Each named move below is a turn or a mirror, shown by a few rows before and after it. Which moves, in which order, take the first row of each later pair to the second? The first pair is answered.
F:
[ 0.82  1.63  0.35 -0.88 -1.80 -1.01  0.28  2.10  1.30  0.08 -1.60 -0.02
 -0.34 -0.46  0.18 -2.09] -> [-0.78  0.65  0.14 -0.47 -0.30 -0.47  1.34  1.39  2.62 -0.41 -2.20  0.18
 -0.14 -0.84  0.80 -1.81]
[ 0.99 -0.34  0.10  1.68  1.35  2.47 -2.79 -1.10 -0.96 -0.33  2.48 -0.80
 -1.18  1.03 -0.34  2.40] -> [ 0.25 -0.74 -0.13  1.80  2.00  2.59 -2.55 -1.34 -0.23 -0.54  2.36 -0.68
 -1.04  0.72 -0.25  2.32]
[ 0.17 -0.88  1.01 -1.34 -0.88  0.95 -3.23 -0.49 -5.07  0.20 -0.91  1.55
 -0.32  0.49 -0.65  1.03] -> [-2.98 -3.00  0.41 -0.46  2.02  1.96 -1.38 -1.63 -2.50 -0.73 -2.11  1.69
  0.19 -0.17  0.03  1.67]
[ 0.43  0.28 -0.54  2.14  0.49  0.47 -1.46 -0.01  1.41  0.16  1.03 -3.10
 -1.67  1.44 -1.81 -0.07] -> [-0.05  0.19 -0.75  2.34  0.79  0.47 -1.20 -0.15  1.87  0.25  0.89 -3.08
 -1.58  1.31 -1.61 -0.03]
S:
[-4.26 -1.11 -3.57  0.24 -1.14  1.16  0.20 -0.79  1.70  0.90  0.17 -4.04
 -2.23 -0.58 -3.06  0.92] -> [-3.05 -0.83 -4.11 -0.32 -1.65  0.87  1.13  0.67  3.28 -0.29  1.06 -4.61
 -0.56 -0.62 -1.92 -0.33]
[-2.48 -0.45 -1.92 -0.84 -1.01  0.19  1.54 -2.45  0.86  0.66  2.38 -3.03
  1.61 -0.13  0.17  0.21] -> [-3.07 -0.70 -1.80 -0.56 -0.71  0.42  1.20 -3.22  0.00  0.90  2.01 -2.72
  0.76 -0.09 -0.27  0.64]
[ 0.48 -0.48  0.01 -0.32 -2.07 -0.30  0.53 -0.77 -1.47  1.58  0.98  2.60
  0.19 -0.44  0.06  0.45] -> [ 0.80 -0.12 -0.04 -0.45 -2.76 -0.44  0.59 -0.34 -1.14  1.75  0.68  2.15
 -0.21 -0.36 -0.28  0.14]
[-0.57 -0.48 -0.16 -3.75  1.41 -0.29  0.31  0.59  1.76  1.43  1.31  0.54
 -0.59 -1.05 -1.50 -1.99] -> [-0.97 -1.21 -0.08 -3.72  1.97  0.19  0.48  0.12  1.75  1.15  1.69  1.12
  0.31 -1.17 -0.68 -1.45]
G:
[ 1.94  2.36  2.07  0.08 -1.30 -0.16 -2.27  1.76 -2.85  1.78  2.10 -0.31
  0.74  0.56 -1.21 -0.50] -> [ 2.54  2.22  2.87  0.08  0.89 -1.26 -0.70  1.57 -1.20  0.80 -0.12  2.63
  1.43  0.02  0.45 -2.00]
[-0.23 -0.94 -1.37  0.67  0.60 -0.08  1.37 -0.21  0.38  1.01 -0.19 -1.03
 -0.90 -1.15 -1.40 -1.24] -> [ 0.31 -1.23 -1.56 -0.36 -0.30  0.11  1.01  0.02 -0.74  0.32  1.98 -1.13
  1.11 -0.58 -0.30 -0.25]
[-1.32 -0.67 -2.23 -1.94 -0.50 -2.38  1.33  0.31  0.89  2.03 -3.27  3.57
 -2.75 -1.49 -0.49 -0.10] -> [-1.49 -1.07 -3.39 -2.80 -3.40 -1.09 -0.57  0.58 -1.73  2.37  1.02  0.36
 -1.94 -0.38 -1.39  2.34]
Then:
Between the rows of a pair lie two moves.
[-1.80 -1.82 -0.71 -0.27 -0.69 -0.20 -0.66 -1.27 -1.79  0.85 -2.37  0.73
 -0.95  1.41 -1.23  2.53] -> [-1.40 -1.88 -0.17 -0.34  0.35 -0.67  0.25 -1.19 -0.95  0.28 -3.36  2.43
 -0.33  0.97  0.01  1.80] | G then G
[-2.16 -1.59 -2.03 -3.31 -2.48  1.53  2.39 -0.52  2.24  0.47 -1.11 -0.99
 -1.50 -0.33 -0.28  0.10] -> [-2.25 -2.06 -1.95 -3.69 -1.98  1.81  2.82 -0.58  2.24 -0.28 -0.56 -0.44
 -0.15 -0.44  1.02  0.47] | S then G
[ 0.49  0.27  0.40 -0.20 -1.28  0.00  2.53  0.23  0.87 -2.50  0.84 -2.78
  1.14  1.24  2.18  1.02] -> [ 2.18  1.94  1.47  0.03 -1.73 -1.20  1.81  0.88  0.44 -1.33 -0.88 -2.00
 -1.14  1.26  1.01 -0.44] | G then F
[-1.41 -0.04  3.02  2.92  3.61  1.89 -2.27 -1.89 -2.26 -0.23 -1.13  2.13
 -0.79 -0.11  0.31  1.55] -> [-0.98 -0.30  3.11  2.30  3.01  1.88 -2.37 -1.79 -3.01 -0.87  0.41  2.13
  0.65 -0.05  1.35  2.03] | G then G
[ 0.67  2.88 -0.58  0.65  1.07 -2.20  3.20  1.24  0.48  1.26 -2.27  2.10
  0.21 -2.39  0.78 -0.58] -> [ 0.75  2.30 -0.49  0.36  1.34 -1.91  3.13  0.91  0.05  0.81 -1.51  2.85
  1.58 -2.38  1.89 -0.01] | F then S
[-2.49 -2.88  2.60  2.22  2.48 -0.72 -1.35 -2.55  1.08 -1.98  1.13  2.86
  2.57 -1.48  0.86  0.76] -> [ 1.71  0.40  3.89  2.35  0.35 -2.98 -2.91 -1.21 -0.42  0.16 -1.12  3.78
 -0.67 -1.24 -0.95 -1.53] | F then G
[-0.02  0.93  0.54  0.66  2.91  0.58  0.85  2.00  3.72 -0.54 -1.73 -2.04
  2.36 -2.13  1.50 -0.83] -> [ 3.21  3.17  1.29  0.12  0.11 -0.58 -1.25  3.24  1.18  0.90 -1.01 -2.47
  0.83 -1.23  0.28 -1.55] | F then G
[ 1.05  0.53  0.49 -1.18 -0.85  0.62  0.21  0.63 -1.26 -1.03  1.13 -0.72
  0.61  0.27  0.85  0.21] -> [ 0.17  0.94  0.23 -0.38 -0.82  0.68  0.04  0.32 -0.92 -0.02 -0.29 -1.71
 -1.56  0.02 -1.00 -0.18] | G then G
[ 0.93 -0.46 -2.67 -4.02 -1.96 -0.43 -1.47 -0.39 -0.76 -0.19  0.77 -1.09
 -0.12  0.53  1.25 -0.43] -> [ 0.08  0.19 -2.82 -2.84 -1.11 -0.63 -1.20 -0.88  0.31  0.83 -1.51 -1.31
 -2.71  0.19 -0.43 -1.44] | G then G
[-2.09 -1.03 -1.46 -1.79 -1.27 -0.56 -1.05  1.26  0.83 -0.02  1.10 -0.83
  2.96 -0.88 -0.06  1.12] -> [-3.06 -1.08 -0.23 -0.53  1.14 -1.02 -0.41 -0.04  1.68  0.46 -2.16  1.65
  1.33 -1.59 -0.33  0.53] | G then S
[ 2.60  1.41  0.48  0.29 -1.84 -0.37 -1.32  1.78 -1.25 -1.04  0.16  0.23
  1.37 -0.62  0.60 -1.48] -> [ 1.93  1.63  0.01  0.69 -2.22 -0.06 -1.88  1.63 -1.27 -0.25 -0.26 -1.14
 -0.22 -0.38 -0.82 -1.38] | G then G
[ 0.67 -0.54 -0.04 -1.94 -0.15 -0.49  2.01  1.03  1.18 -1.97  1.16  2.30
  3.21 -0.08  2.97 -0.66] -> [ 0.72 -0.35  1.65 -1.30 -0.84 -0.31 -0.99 -1.16 -3.66  0.19  0.82  3.79
  0.65  0.83  1.39  1.29] | S then F
[-0.27 -1.11 -1.25 -3.09 -0.37 -1.67  3.26  0.51  1.59 -0.60 -0.48  2.32
  1.00 -0.67  2.93 -1.04] -> [-0.78 -1.19 -2.64 -3.43 -3.46 -0.54  1.15  0.77 -0.81  0.13  2.88 -1.20
  0.62  0.30  1.02  0.94] | G then G
[-2.70  1.27  0.79  1.21  5.44  3.32 -1.66 -1.15  2.40  1.06 -2.98 -2.21
 -3.02 -1.09 -2.37 -0.10] -> [-1.34  0.87  0.00 -0.85  0.89  4.19 -4.26 -0.58 -2.63  0.94  3.18 -4.52
 -0.18  0.56 -1.98  3.22] | G then S
[-0.89 -0.24 -2.29 -1.07 -2.66 -0.41 -0.66  0.41 -1.54  0.98  1.69 -2.20
  0.04  0.80 -1.09  0.94] -> [ 0.14 -0.47 -1.07 -1.21  0.60 -1.66  2.13  0.65  1.65 -0.75 -1.06  1.95
  1.82 -0.36  2.21 -1.57] | S then G
[ 0.25 -2.23 -0.22  0.41 -0.77  0.52  0.50  0.17 -0.75  0.63  1.65  1.42
 -0.36 -0.79 -2.46 -0.74] -> [ 0.59 -2.23  0.13  0.11 -0.39  0.35  0.76  0.14 -0.78  0.56  1.27  2.14
 -0.32 -0.90 -1.94 -0.93] | G then S
[-0.11 -0.82  0.79 -1.70  0.85 -2.01  1.30 -1.19 -0.43  0.60 -3.00  3.39
 -1.31 -0.97  0.38 -1.18] -> [ 0.91  0.49 -1.54 -2.53 -3.47 -1.58  0.15  1.40 -0.19  0.59  0.58 -2.21
 -0.98 -0.14 -1.66 -1.48] | G then S
[ 0.17  1.87 -3.27 -0.84  1.27  1.50  2.24  1.37  4.14 -1.01 -0.12 -3.46
  2.98 -2.18  2.77  2.42] -> [-2.14  0.69 -2.46  0.32  3.49  2.33  2.02 -0.68  3.63 -0.48 -1.82 -2.22
  1.79 -2.43  2.23  3.54] | G then S
[-4.05 -2.96  0.18  0.79  2.76  1.16  0.33 -2.34 -1.16 -0.13 -0.12  1.29
  0.67 -0.02  0.63  2.81] -> [ 1.65  0.05  2.56 -0.31  1.23 -1.80 -0.43 -0.73 -2.94  0.48 -1.42  4.73
  0.36  0.25  1.72  0.25] | F then G
[-0.99 -0.50 -0.13 -1.44 -4.10 -0.05  0.93 -0.29 -3.02  0.63  2.74  2.36
 -3.19 -0.68  0.15  1.66] -> [-1.49  0.09  0.10 -0.47 -2.61 -0.46  1.69 -0.67 -1.40  1.34 -0.17  2.98
 -5.35 -1.24 -0.87  0.28] | G then G
[ 0.69  0.28 -0.77 -0.61  0.08 -1.97  2.38  1.33  2.72  0.05 -2.53  1.82
  0.01 -0.63  0.66 -2.17] -> [ 2.95  0.99  0.32 -1.40 -1.63 -2.45  0.39  1.33 -0.89  0.41 -0.96  2.68
  0.49  0.28  1.16 -1.29] | S then F
[-0.19 -0.80 -2.57 -1.48 -1.71  0.85 -1.12  0.67  1.76  0.17  0.63 -3.05
  1.52 -0.15 -1.74  0.14] -> [ 2.75  0.26 -1.12 -2.48 -1.58 -0.61 -0.66  1.43  1.58 -0.57  0.19 -0.15
  3.04 -0.55  0.59 -0.92] | G then F
[ 0.96  2.68 -0.13  0.39 -0.38 -1.75  1.19  0.17  0.68 -0.31  0.09 -0.23
 -0.96 -0.25 -1.00  0.62] -> [ 1.42  2.45  0.12  0.20 -0.11 -1.91  1.54  0.40  0.64 -0.84  0.42  0.69
 -0.08 -0.39 -0.03  0.72] | G then G
[ 0.48  0.36 -0.19  0.30 -2.67  0.20 -0.69 -0.11 -0.01  0.80 -0.55 -1.30
 -1.38  0.04 -1.03  0.16] -> [ 0.65 -0.86  0.72 -0.30 -1.42  0.40 -0.59 -1.04 -1.03 -0.31  0.29  1.39
  1.13 -0.06  1.46  1.28] | G then S
[ 1.41  1.80  2.65 -0.70  0.25  1.34 -1.67 -0.38 -0.54 -3.58  2.43 -1.65
  2.98  1.36  2.00  1.85] -> [-0.72  1.85  2.56  1.48  3.69  1.15  0.12 -1.54  3.33 -2.74 -2.86 -0.96
 -0.66  0.26 -0.07 -0.34] | F then G
